k515: [-3.55 -1.14 -4.99 -0.54 -1.15  2.34 -0.06 -2.72]
k246: [ 5.70  0.09  0.60 -1.02 -5.94 -2.78 -6.51 -0.19]
k859: [-6.79 -0.71 -8.44 -0.58 -0.74  1.84  1.70 -2.87]
k283: [ 1.16 -3.18  1.68 -2.64 -0.35  0.23 -3.53 -4.21]
k869: [-4.29  1.49 -5.76 -0.03 -1.81  1.40  0.25 -1.96]
k971: [-1.30 -1.20  1.52  1.31  3.02 -0.64 -0.81  0.87]
k371: [-3.96 -0.73 -3.30 -0.11  0.80  1.73  3.46 -0.39]
Table of tags by key:
[0.61] -> k301
[-3.30] -> k986
[-0.03] -> k16
[-5.76] -> k264
[-5.75] -> k439
[0.60] -> k405
[-5.77] -> k184
key k869 2: 
k264
has: [-0.19 -6.51 -2.78]
no

k971: [-2.32 -1.26 -0.11  0.83  1.52  2.04  1.95  1.63  0.68 -0.62 -1.96 -2.19
 -2.20 -1.92 -1.19  0.08  1.18  1.63  2.02  1.84  0.84 -0.32 -1.56 -2.44
 -2.31 -2.64 -2.45 -2.25 -1.60 -0.88 -0.18  0.30  0.74  0.93  1.25  1.56]
k371: [-0.05 -0.41 -0.96 -1.04 -1.10 -0.85 -0.66 -0.03  0.62  1.02  1.60  1.99
  1.25  0.56 -0.31 -1.36 -1.60 -1.90 -1.60 -1.45 -0.43  0.09  0.45  0.39
 -0.18 -1.02 -1.84 -2.25 -2.58 -2.37 -2.19 -0.72  0.75  2.12  3.98  3.63]
k885: [ 2.48  1.07 -1.28 -3.13 -4.17 -5.81 -4.78 -2.91 -1.32  1.05  3.00  5.02
  5.04  5.67  4.13  0.02  1.81 -0.49  1.01  4.83  2.09 -0.48  3.84  0.88
  0.03  5.69  6.54  6.43  6.07  4.62  3.41  2.26  0.41 -0.92 -1.23 -1.84]
k286: [-1.67 -1.80 -2.15 -2.58 -2.58 -2.23 -1.90 -1.26 -0.50  0.17  0.73  0.44
  1.48  2.00  2.44  1.81  0.88  0.02 -0.49 -0.48  0.03  1.01  2.09  3.84
  4.83  5.34  5.50  6.50  4.79  4.70  3.20  2.47  1.28  0.48 -0.42 -1.28]
k175: [-1.70 -2.69 -2.80 -2.58 -1.73 -0.31  0.79  1.44  1.59  2.10  2.76  2.10
  2.63  2.92  2.98  3.54  3.31  2.95  3.19  2.74  1.69  1.67  0.95  0.77
  1.21  1.37  1.64  2.04  1.85  1.37  0.79  0.26  0.05  0.12  0.72  1.44]
k515: [ 1.10  0.50  0.20  0.26  0.56  0.96  1.15  1.03  1.04  0.39 -0.32 -1.15
 -1.59 -1.89 -1.90 -1.67 -1.80 -2.15 -2.58 -2.55 -2.23 -1.90 -1.26 -0.50
  0.17  0.73  0.67  0.24 -0.56 -1.82 -2.39 -1.49 -1.12 -0.99  0.27  1.49]
k283: [-0.77  0.57  0.70 -0.34 -2.54 -5.13  1.24 -7.38 -5.65 -6.05 -3.37 -2.10
 -0.08  0.73  0.79  0.04 -1.14 -1.80 -2.54 -2.18 -1.39 -0.23  0.80  1.24
  1.14  0.95  0.51  0.52  0.67  1.24  2.79  3.13  1.24  4.14  3.80  2.88]
tags:
[1.22] -> k730
[1.21] -> k360
[-2.31] -> k433
[-1.70] -> k611
[-0.18] -> k279
[0.04] -> k535
[4.83] -> k722
[0.03] -> k992
[-2.32] -> k835
key k175 24: 
k360
at: [ 1.81  0.88  0.02 -0.49 -0.48  0.03  1.01  2.09  3.84  4.83]
k286, 15
has: [-0.03  0.62  1.02  1.60]
yes
howmany k283: [1.24]
4
at: [-1.67 -1.80 -2.15 -2.58 -2.55 -2.23 -1.90 -1.26 -0.50  0.17  0.73]
k515, 15
at: [1.14 0.95 0.51 0.52]
k283, 24

k246: [ 1.76 -6.41  1.01  0.68 -1.61 -6.36  2.58 -4.08 -1.62 -4.84 -4.05  1.65
  0.56  0.58  2.48 -2.36 -6.03  1.61 -3.54 -4.91  5.03  5.47 -3.67 -5.93
  0.60  1.25  1.24]
k175: [-4.89 -4.03 -3.70 -2.60 -5.48  5.06  0.08 -3.98  4.33 -2.84 -0.62 -3.41
 -1.67 -0.68  6.35 -4.27 -1.68 -0.24 -5.14  2.25  4.45  0.76 -4.15 -6.02
  1.66  4.35 -6.57]
k231: [-1.33 -4.60 -4.79  1.24  4.17 -2.09  0.45  3.06 -5.34 -1.14  3.88 -0.16
  0.93  0.94 -3.14 -1.46  6.15 -4.85  5.22 -2.15 -1.73  5.81 -2.24  5.40
  2.50 -4.50  2.38]
k371: [-1.33 -5.34 -4.79  1.24  4.17 -2.09  0.45  3.06 -5.34 -5.34  3.88 -4.85
  0.93  0.94 -3.14 -1.46  6.15 -4.85  5.22 -2.15 -0.21  0.74  6.79 -5.93
  1.95 -4.31 -3.92]
k885: [-3.41 -1.67 -0.69  0.68 -1.61 -6.36  2.58 -4.08  0.60  3.81 -4.05  1.65
  0.56  0.58  0.60 -2.36 -6.03 -4.20 -3.54 -4.91  5.03  5.47 -3.67 -5.93
  0.60  1.25  1.24]
key -> tag
[-4.84] -> k744
[-4.85] -> k563
[-4.20] -> k997
[1.61] -> k5
[-5.34] -> k421
key k371 17: 
k563
howmany k885: [0.60]
3
at: [-3.41 -1.67 -0.68]
k175, 11
has: [2.25 4.44]
no
howmany k371: [-4.86]
0
at: [-1.67 -0.68  6.35 -4.27 -1.68 -0.24 -5.14  2.25  4.45  0.76 -4.15]
k175, 12
has: [1.64 0.56]
no

